Here are some points:
[-0.5  0.5  0.4  0.2 -1.5 -0.4  0.5  0. ]
[-0.6 -0.6 -1.3  0.2 -0.2 -0.5 -0.2 -0.6]
[-1.5  0.4  0.6  0.2 -0.8 -0.7  0.2  1.8]
[ 0.   0.1  0.  -0.6 -2.2  0.3  0.6 -0.2]
[ 0.2  0.6 -0.9 -2.4 -1.5  0.2 -0.4  0.8]
[-0.4  0.  -0.1  0.1  0.9  1.1 -0.6  0.4]
[ 0.4 -0.3 -1.2 -0.8  1.2 -2.5 -0.2 -1.1]
[ 0.6 -0.5  0.  -0.3  0.6  0.3  0.2 -0.2]
[-0.4  0.7  0.4  1.1  0.9  0.1 -0.6 -1.3]
[ 0.2  0.5  1.2  0.1 -1.3  0.5  1.3  1.3]
[ 0.4 -0.2 -1.4 -0.4 -0.9 -0.9  0.6 -0.1]
[ 0.  -0.5 -0.4 -0.9 -0.1  1.3  0.4 -1.2]
[-0.1  0.6 -2.   0.8 -1.5 -0.9 -0.9  1.3]
[-1.1 -0.1 -0.6 -0.4 -1.6 -0.4  0.5  1.7]
[-0.7 -0.4  1.7 -2.6 -3.6  3.   3.3  3. ]
[ 0.1  0.  -0.9 -1.2 -1.2  0.8  0.6  1.1]
[-0.6  0.1  0.4 -1.2 -0.9  0.  -0.2  0.9]
[ 0.1  0.2  1.4 -0.7  1.1 -0.3 -0.5 -1.5]
[ 0.1  0.  -0.3 -1.1 -2.3  0.9  1.4  1. ]
[-0.3 -0.5  0.   1.1  0.9  0.4 -0.5 -0.4]
[ 0.1  0.   0.2  0.1 -0.7  0.   0.3 -0.2]
[-0.6 -1.   0.   0.3  1.4  0.3 -2.   0.6]
Here are 10 more points, each followed by its number:
[-0.6  0.4  1.  -0.6  0.2 -0.3 -0.1 -1.3] 0
[ 0.   0.4  0.5 -0.5  0.1 -0.1  0.2 -1. ] 1
[ 0.  -0.3 -0.5 -0.9 -1.6 -0.3  1.1  0.4] 2
[ 0.6 -0.4  1.  -0.3  0.5 -0.3 -0.8 -0.6] 3
[-0.1  0.4  1.7  0.7  1.  -0.5 -0.4 -0.6] 4
[ 1.1 -0.2 -0.6  0.1  0.9 -1.5 -0.8 -2.2] 5
[-1.  -0.6 -0.1  1.2  1.5  1.6 -1.4  0.8] 6
[-0.3  0.4 -0.2  0.6 -1.3 -0.6  1.5  1.7] 7
[-0.8  0.7 -0.6  0.1 -0.5  2.  -0.8  0.6] 8
[-0.7  0.2  0.2  0.2  1.1 -0.9 -1.3  0.7] 9
Which of these numbered points is nearest to each point below by angle, seen from the average point of the first points? Its number follows each.
[-0.5  0.4 -0.1  0.5 -0.8 -1.1  1.2  2.2] > 7
[-0.9 -0.2  1.6  1.9  1.3 -2.7 -2.7 -3.6] > 4
[-0.4  0.1  0.7 -0.8 -0.8  0.6  0.2 -0.4] > 0
[-0.3 -0.6  0.2  0.3  0.7  0.  -0.7  0.3] > 9
[-1.2  0.2  0.6 -0.6 -1.5 -0.7  0.2  1.8] > 7
Here are 10 other points, each followed by its number:
[ 0.5  0.1 -0.8 -0.3 -0.7  0.   0.7  0.4] 0
[ 0.3  0.2  0.3  2.1  0.9 -1.7 -2.  -1.7] 1
[-0.8 -0.1  3.5  0.   1.4 -0.4 -1.4 -0.6] 2
[-0.2 -0.1  1.2 -1.3 -2.3  1.8  1.6  1.4] 3
[ 0.8  1.2  1.1  0.   2.2  1.5 -1.3 -0.7] 4
[-0.2  0.  -1.6  0.8  0.7 -1.1 -0.3 -0.4] 5
[ 0.   0.3  0.2 -0.7 -1.8  0.5  1.5  1.2] 6
[ 0.1 -1.   0.2  0.3  2.  -0.6 -0.5  0.3] 7
[-1.3  0.3  0.6  0.8  0.8  0.3 -0.9 -1.5] 8
[ 1.7  0.6  2.1 -0.3  0.1  1.7  1.3 -3. ] 9
Which of these numbered points is nearest to each point below by angle, seen from the average point of the first points? Its number follows each.
[-0.3 -0.8  0.1  1.   1.1  0.3 -1.2  0.2] > 7
[-0.3 -0.3  0.2  0.4  1.4  1.8 -0.7  0.3] > 4
[-0.3 -0.2 -1.2  0.4  0.5 -0.7 -0.1 -0.1] > 5
[ 0.2 -0.4 -0.3 -0.1  1.8  1.8 -1.2  1.6] > 4
[ 0.6  0.3  0.5 -0.1  0.6  0.3  0.4 -1.1] > 9
